which system made each run:
lalom, path 1 (11 x 18):
[[ 11  13 -41 -42  -5 -20 -19  14 -26   3   8   8  43   6  21 -21  29  -6]
 [ 10  -2  32  31  33 -38  25  19 -29 -18 -10  -6 -20 -26  20 -40 -10 -13]
 [  7   5  -2  51  23  28  -4   0  35  20  15 -28 -35  42 -16  15  22   4]
 [ -9  -7 -14 -23  -8  13 -43 -11 -25  30 -34   7  11  18  15  58 -28  16]
 [-17   4  13  20 -36  -3   8  -3 -15 -42 -26  29  44 -26 -26  -4 -11 -22]
 [ 38   7 -21 -10 -12  17  19 -27  19 -42  34 -19  -7  17  15 -44  11  -2]
 [ -8  15   2 -24  11 -13   9   7 -19  26  14 -38 -46 -43  21  22 -10  32]
 [ -8 -41  26   3   6  -2   4  32  15  27  -4   3  18   3 -67   9  13   3]
 [ 24  -6  13 -22  24  18 -25 -14  18  11   9  35  46  23  33   4   6 -37]
 [  1  54 -10  12 -11 -36   8  23   7 -20 -31  28 -24 -11  48   5  -1  -4]
 [-22 -21 -15  29 -10 -18  30 -25   0  -6   6  -5 -42  41 -25 -32 -19  29]]
Tik, path 2 (11 x 18):
[[ 35  11  31   8  20 -18   5  27 -21  26  -9 -41 -25 -36  24   8  10 -38]
 [ 37   2  38  30  -7  16  18  17  18  24  -8  -1 -25  38 -35  27 -21   6]
 [-11  -9   7  -6  -3  40 -16 -33  32 -17  -9  40  16  27   8  36 -34  24]
 [-28  15 -38 -27 -46 -22   2 -17  22 -31 -13  27  19 -30  21  -3   9  -3]
 [ 15  -8 -18 -19 -16 -22  21 -16 -34  -6  38 -19  -7 -19   1 -66  22   3]
 [-16  13  23  -3  58  17  -6  23 -24  30  34 -26 -36 -15 -16  -7   6  10]
 [ -3 -16  11  -3  35 -15 -10  55  19  27 -36   5   9  33 -25  40  -5  -6]
 [ 26 -21  17  42  -1  -7  -8 -16  17  -9 -29  41  44  22  35   9  -4 -16]
 [  7  28 -20  30 -41  17 -12 -29  12 -29 -10   7 -41 -11  33 -13   5 -13]
 [-27  15 -35 -13 -36  -1  23 -34 -35  -2  17 -32 -30  13 -26  -8 -24  18]
 [-29  -8   6 -19  21  21   0   9 -34 -12  23 -15  43 -30 -45   7   5  26]]
pura, path 3 (11 x 18):
[[  8  11  10   6 -17   4  -5 -12  -1 -18  18  10 -50 -54  32 -45  17   6]
 [-30  16 -14 -19   6 -14  19   9 -14  38  23 -23 -48  22 -44 -11  -3  -1]
 [-14   0   6   0  51   8 -16  28 -26  10   3  14  60  26 -18  15   3  21]
 [ 17 -30  -1  19  17  -6 -22  20  41 -38 -52  -3  18  -5  27   7  17 -35]
 [ 31  14  -4  42 -39 -21  18 -39  -5  25   2 -14 -27   5  36   9   2 -18]
 [ -7  21  20   1 -16  40  -8 -15 -35  -1  14  18 -34  -7 -22   1 -38  44]
 [-50  -3 -19 -44  12  21   1   3  19 -28   7 -14  21   5 -50   9  -1 -15]
 [ 26 -13 -25 -22  -1 -27   2   9  -9  -3   4 -10  62 -10  25  -3  35   2]
 [ 39 -27  47  18  10 -22  13  15   9   0 -14  -6 -34 -42  30 -25  -1  -6]
 [ -8  29  15  22   1  12  11  -2  32  47  25   8 -51  34 -23  17   3  -5]
 [-29  10 -17 -28   8  13 -30  -5 -18   7 -11  51  25  43   1  19 -32  28]]
lalom, path 4 (11 x 18):
[[  0  12  19 -39 -17  41   7 -16 -19 -21  45  19  16 -32 -30 -28  -8  17]
 [  1   3  -2 -53  40 -10  19  36  34 -25   9 -35  -2 -20   0  -6  12 -16]
 [ 19 -20  17  12  25 -50  29  13  20  47  14  -2  10   3  21   7  16  20]
 [  5 -27  30  27  13  10 -42   1  26  32 -16  58 -22   8  14  -4   6  -1]
 [-36  40 -25   1  -8 -10 -13  -9   5  11 -18  31 -14  42   0  10 -12 -47]
 [-24  26 -37  10  -3 -15  10  -7 -54 -32   1  16  20  30   0 -26 -14  40]
 [-17 -33 -13  28  22  15  -9 -14 -19 -51  -2 -53 -15 -29  -4 -29   8   8]
 [ 34  -5 -11  17 -17  14  -5   1 -13  36  10 -67   1 -12 -10  29  38 -16]
 [ 50  -5  58 -11 -13  21  -3  20 -22  22 -17  13  15  -4 -11  31 -33   0]
 [ -3  19  30  -5  -1  23  23  -1  61 -35  -3  26  13   2  -7  30 -28 -16]
 [ -4   4 -40 -38 -24 -26  14 -20  46 -12   7  15   2  11  33   8  -1  39]]
pev, path 5 (11 x 18):
[[ 19 -27  -3 -30 -22  38 -26 -13 -14  10  -6 -23  50   2 -30  29   1 -28]
 [ 35  25  35 -35  -2   0  25  10   8 -27  -8   3  32 -25  29  21 -29 -29]
 [ 34   1  19  -5 -10 -12  49   2  51 -13  17  -8 -31  10   6  -5  -9  31]
 [-24 -25   2 -21   0  -4  -7 -27  16  47  26  28 -29  -3   3   8  -2  46]
 [-39   3  -4 -28  -3 -14 -31  26   1  18 -10  63  10 -12 -27 -18  17 -17]
 [  5   9 -13   7  33 -25   7  10  -8 -15   3  19  20  45  15 -50  11 -40]
 [  3  29 -13  47  48  -4  -5  10 -24 -18   3 -19 -29   6  45 -14  10  25]
 [-20 -25 -18  53 -13   4 -20   3 -12   8 -35 -38 -31  -2 -28  23   7  19]
 [ -5 -16  -5  13 -35  35 -26 -33 -27   8  -8  -4  49  -3 -25  30   1 -27]
 [ 37  24  11 -39 -21  30   2   5  -3 -47 -12 -10  23 -18   7  10 -23 -33]
 [ 25   5  10 -19  -8 -24  61 -10  26 -14  19 -43 -22  -5   7   3 -22  13]]
pev, path 6 (11 x 18):
[[-23  23 -15  34   5 -15  -2   3 -19 -13  24  47  11  -8   4 -44  32  43]
 [-17 -34 -20   3  25   9 -37   4 -16  -7 -15 -24 -45   8  -3 -43   9 -25]
 [-17  41 -20  38  17 -11  -3   8 -45  23   4 -33  25   0  -2  27  32 -24]
 [ 45 -24  16  28  -2  33 -14  19 -21 -38 -40 -20  18  15 -16   6 -17  10]
 [ -7   2  14  10 -12  20  16 -44  34  -9  -5 -38 -11 -19  18  49 -21 -28]
 [ 33  13 -12 -29 -65  14   7  -7   1  -1   4   8  13 -14 -12  21   3  43]
 [-11 -36  39 -53  -2  -4  23 -24   2   2  16  14 -10 -23 -18 -22 -41 -16]
 [ -8  35   1 -32  22  -5  12  27  41  17  46  14  13  -6  -5  -6  45   2]
 [ 16 -33  -2 -17  30 -39  -7  29  -6  27 -22  21 -15  32  25 -23 -12  19]
 [-39  19  23  66  29 -21  -5   0   6  14  -1  35  -8  -6   7  -2  17 -15]
 [  8   5 -45  20 -14  34 -45   3  -8 -12 -21   8  -9  50  -6 -13  19   7]]
Sebi, path 7 (11 x 18):
[[ 18  30  30  32  36  12   1  24 -18   5   8  32 -15  47 -13 -30 -10 -13]
 [-32  14 -23  18  42  19 -26  -1  20 -29 -30  -1 -19  40  25  27 -22  14]
 [-17 -29 -39  40 -40 -21  -8 -24 -14 -10 -39 -14  18  -5   7  24   3  20]
 [ 23 -17  11  15 -46  24  -1 -36 -47 -13  18 -17  13 -42 -11 -31   6 -13]
 [ 13  54   4 -41  -6  33  12  18  -6  -2  26 -36 -18 -11 -25  15  -4 -24]
 [ 10   2  12 -28  22 -10  33  36  22   7  -4  -9  19  26 -23  37 -21  37]
 [ -1 -57  27   1  17  -1  -9  -7  52  -3  -7  26  23 -25  18  11   5   8]
 [ 12  -2 -11 -13 -43 -18 -19 -18  27  30   2  38 -22 -11  32 -18  27 -37]
 [-14  46  -1  -6  -6 -25  19  -1 -45  19  22  42 -25  26   3 -39 -19   9]
 [-52  15 -19  14  59  12  -3  17  -8 -38  11  -1  -4  18 -20 -27   3  24]
 [ -7 -37 -44  15  27  -7 -27   4   1   1 -25 -56  15  16  14  14  30  -4]]
Tik, path 8 (11 x 18):
[[-10  11  -7   1   2   1   8  43 -28 -12 -12  -8  10   3 -45  12 -13  60]
 [-10 -67  18  -4  36   3  -7 -13  35 -18  -9 -14  40 -15  -3   4   2 -21]
 [ 36  34  -4   4 -26  -5 -20   7  16  39   3  11   1 -18  40  22  46 -27]
 [ 25   3  24  -7 -26  -7  18  -6 -27  -4 -13  19 -46  21  -6 -30 -52   0]
 [-48  23   0  18  25  32  19 -19  24 -15  39   7   3  17 -32  11  -3  26]
 [-12 -26 -53 -40  -1  -9 -39  14   6 -13 -27  -5  22  -4  17   9  19  30]
 [  2 -17  25  18  -6 -48  19  -8 -32  12   2   1  13 -43  15 -31   8 -47]
 [ 44  29  18  25   8  44 -10  20   1  12  24 -12 -34  20 -21 -15  28   0]
 [-20   1   0 -21  25   5  -1 -10   2   8 -26  -7 -21  43  12  48 -60  13]
 [-23  -1  -3  31 -29 -15   7   2  14 -26 -18  35  51 -20 -21  21  14  22]
 [ 32 -38 -21 -22 -19  17 -21 -27   8 -28   6 -17   2 -15  23 -48  24 -26]]
Sebi, path 9 (11 x 18):
[[-27 -40  -3 -36  29 -26  14 -12  -3 -36 -13   7  19  -1  20  -5 -45  28]
 [-12  -7 -13  34   0 -24   3  -2  30   3  14 -13   7 -45   6 -13  66 -14]
 [ 49 -18   1 -20  -9   0 -17   5 -30  45   6  -4 -37  25   5 -35   5  -9]
 [-38  48  35  16  40   9   2  20 -23  12  -1  25  -7   5 -14  26 -27 -23]
 [  8 -10 -32  17   2  19 -11  17  39 -51 -30   4  24  48 -14   2  10  23]
 [  0 -29  -9   6  -8 -17   3 -56 -21   0  -6 -23  10 -26  60  15 -18  -1]
 [  9  25   3  21 -51   6  -1  13 -14   8  11  -2 -23 -52 -30 -16  36   1]
 [ 13  -2  12 -49  10  31  13  -9 -12   9  27 -15  -9  44 -37 -10 -30 -10]
 [-24  30   7 -11  43  -1  -2  33  19  -8  -3  13  46 -12  12  50   4  15]
 [ 30 -59  -4   4 -19 -35   8   9  42 -20 -40   4  -9   3  14 -21   5  -1]
 [  2   7  25  21 -11   0   0 -54 -10  44  42  16 -19 -15  32  -6   7 -18]]
kore, path 10 (11 x 18):
[[-10  13 -29 -15   2   7 -28  -2  17 -27  -5  18 -26  21  12 -44  18 -45]
 [-20  41 -27  20  29 -39  23  -7 -46  11  17 -32  -6  15  32   2  -3   3]
 [ -5 -26   5  40  25  18 -14  30 -26 -31 -19 -19  -2  -7 -33 -14   3  42]
 [ -3 -37   3   5   1  34 -26 -19  19  13 -18 -38  10   7 -16  35   4 -49]
 [ 50  37   5  -3 -48  -1  -2   8 -25  14 -19  10  33  -1  19  39  -7  -4]
 [ 18  -2  33  -7 -19   7  41 -10  21 -52  -7   8 -22  -3  -8 -17 -50   5]
 [-25   6 -18 -20  -6  12  16 -25  40  14  51 -13  -4 -12  -8  15  25  33]
 [-13 -32  -9 -53  -8 -29 -24  19 -25  28 -11  28   4 -23   2 -16   1  24]
 [ -8  -4  38  14  27 -21  16   8   1   8  13  31   8  -5 -13 -46  16 -60]
 [ 29  34 -23  11  41  11 -15  23  19  11  10  -4 -18  49  31  -7  28   5]
 [-39  -1  -6  29  25 -26  -6   0 -20  -4 -41  -1 -30  11  23  32 -40  24]]
kore, path 11 (11 x 18):
[[ 21  -2  -9  42  -3 -24  17 -19 -19  -9 -29 -26 -24  44  33   3 -34  -7]
 [-14  26   7  51 -14  48  -7 -19 -16 -21  12 -10  -9 -19 -17  27  -3  41]
 [-13 -23 -28 -46 -41  30 -15  -8  -4 -16 -23 -33   7  -3 -46  22  -9  -5]
 [ 22  -1  28 -26 -14 -16  32 -15 -25   8  24  -6  57 -29   2   6  -6 -17]
 [ 52  -1  35 -23   3   8  14  36  43 -19   8   5 -14 -26   1 -23  13  13]
 [-16  -9  13 -20  20 -24  17 -11  48  49  14   8 -43  23  12  23 -18   3]
 [-24  12  -3   9  -5 -15 -22   7 -10  23  -1  77  19   7  -3  -6  12  38]
 [-30 -11 -22  -2  15  -8 -22 -11   0 -37 -12  23 -11  10  13 -55   1 -42]
 [ -7  41 -33  36  25 -21   9  -6 -34   6  21 -43  -4   3  30  -3  34  -8]
 [  9 -21   2  27  22  11 -15  31 -45 -12 -30 -37 -21   6 -19   1 -15  35]
 [-11 -24  23  26   2  35  -9 -15  13   7 -12 -24  21   4 -38  49  -7 -36]]
pura, path 12 (11 x 18):
[[-10   1  24  27  48   0 -13 -12  -9   7  30  48  -8   3  28 -52  13  -2]
 [-37  37 -40  13  26 -12 -27  26  -4   1 -27  -9 -50  15  11   2  14 -19]
 [-17 -13 -22  45  -1 -21   4 -11 -57   7 -20 -19  23  37 -14   7 -14   7]
 [ 16 -14  12  40  10  59 -36  -9 -13 -40  -6 -19  22 -23  -4   2  11  -5]
 [ 27   3 -18 -22 -42  18  -3  -6  10  -5 -23 -62 -21  -3  -6  33  -3 -36]
 [ 32  10  31 -13 -33   8  39 -11 -25  10  19  -2  31  -5 -18  27 -34  30]
 [  8 -18  24 -39   7  35   7  10  59 -33  14  18   1 -25 -14  -3   0  20]
 [ -9   2 -23 -50 -16 -44  18  -6  43  34  16   8   0  -1  21   8  19 -12]
 [  2   3  24   6   8 -44   9  16 -26  21   4  64   6 -11  18 -36   0  27]
 [-35   5   5  23  52   0  -6  13  26  -8   5  15 -45  18  -7 -37   8 -25]
 [-30  29 -52  25  17 -19 -24  -1 -28  31  -8 -14   0  41  20  21  17   3]]

runs to name:
path 13 (2 x 18):
[[  6  -2  15 -68  24  10  -4  13  -6  27   3 -27   2  -8   3  33 -24 -31]
 [ 12  14  29  18   2 -29  30  47  37   4 -14  32  29   1 -19  24  11   6]]
 -> Sebi
path 14 (2 x 18):
[[-11  21 -15 -35  18  17 -25  36 -13 -21 -11   1 -52   7 -11 -22 -15  20]
 [-46 -12 -16   7  28 -35  33  -2  -8   7  -1 -33  35  19 -24  23  -8 -16]]
 -> pura
path 15 (2 x 18):
[[-14  -3  24  40 -26  17  -2  -3   4 -25 -33  27 -21 -12 -16  26 -37  40]
 [-22 -16 -31 -25 -35  31  -1 -45  34 -18  11 -15  12  12 -27  11   0 -14]]
 -> lalom
path 16 (2 x 18):
[[-10  40  -4  -5  -9   1  -1  43   6 -24  -5  30 -46   1 -26 -36   9  11]
 [-37 -22 -22  -4  44  -9  13 -29   0   4  15 -18   2  59  -5   2 -25   7]]
 -> Sebi
path 17 (2 x 18):
[[ 38   6 -10  -3 -21 -23 -18  13 -41   5 -20  21  29 -21  43 -11  15  16]
 [  0  -4  37  25  10  -1  26   1  14 -23  -5 -14 -54 -12 -14 -31 -22 -36]]
 -> kore
path 18 (2 x 18):
[[-44  26   8 -10  41 -15  -3  -3 -16  32  20  -9 -42 -30  26  23 -11  18]
 [ -6 -17 -13  18 -13 -11 -11  46  11   9 -25  15  23  15 -60  -3  35  12]]
 -> pev
path 19 (2 x 18):
[[ 51  -3   0  31 -25  -3  -2   1 -50 -19 -31  -7   1  18  17 -19 -17   4]
 [-20  29  25  24   8  34  16 -23  -7 -26  13 -31 -33 -25  -7  25 -29  -8]]
 -> Sebi
path 20 (2 x 18):
[[ 52   3  13  24   0  -6   2  34 -25 -11 -29 -17 -23 -14  20  -7  -2  35]
 [-21 -18  27  25   5  31  11 -19  32   7  -3 -17 -37  16 -35  30 -28 -14]]
 -> kore
path 21 (2 x 18):
[[ 41 -14  -2  53   0  -1  16   4  -6  -6   7 -36  13  18 -18 -37  36 -28]
 [ 21  15  14  13  17  45 -26 -17 -22  18   0 -33 -34   6  32  39 -21   9]]
 -> Tik
path 22 (2 x 18):
[[-33   6 -30  -5  -2  16 -27   7   0  16  16  14  51  13 -37  18  41  19]
 [ 18 -36  -5 -32   1 -20 -21  -2 -26 -22 -36   4  19 -14  38 -27 -16 -33]]
 -> kore
path 23 (2 x 18):
[[ 22  -2  17 -30  26 -26   9  52  15  38 -21  10 -15  38  -9  17 -20   2]
 [-34 -12  27  33  36 -13   0 -17  21   6   0  50  30  18  15  15 -16   4]]
 -> lalom
path 24 (2 x 18):
[[-12  39 -10   2  22 -17  -7  28 -30 -19  -5 -13   8 -26  10 -24  24 -58]
 [ 40  12  -3  40  23 -22  36  21 -18  -2   1 -34 -10  46   3 -17  -1  19]]
 -> lalom
path 25 (2 x 18):
[[ 28 -22   1 -19  13 -33   5   8  34  28  12   0  29 -13  37   2  39 -15]
 [ 29  10  37  15   0 -34   2  20   2  30 -18  42 -42  -6  32 -14  -6   2]]
 -> pura
path 26 (2 x 18):
[[ 31 -30   6 -45 -44  12  -3   3 -10  -3 -23  -6  30 -15  -9  30 -29  24]
 [ 13  -7  50 -21 -26  -2  38 -13  36 -11  19  20  19 -43  -8  -3  -9 -29]]
 -> kore
path 27 (2 x 18):
[[ 35  22   0  12   6  41 -14 -40 -18  -3  34   1 -23  19  43 -18  -2  12]
 [-46  24 -13 -21  -7  -2   1  15 -15 -16 -23 -24 -38 -26 -21  33 -30  15]]
 -> pura
path 28 (2 x 18):
[[ 53  16  21  13  10  20  -9  12   3  41  38   3   9   4  -1 -18  51 -12]
 [  2  16  25 -30  28  -2 -17  29  -2  13 -34  22 -44  22  14  13 -47 -13]]
 -> Sebi
path 29 (2 x 18):
[[ 14 -20  58  27  51  -3  17   7  -4  -3   1 -13  15 -10   7  -1 -17 -42]
 [ 32  28  -4  22 -14  33 -27  14  50   3 -18   6 -26  18  17  32  26   3]]
 -> Sebi
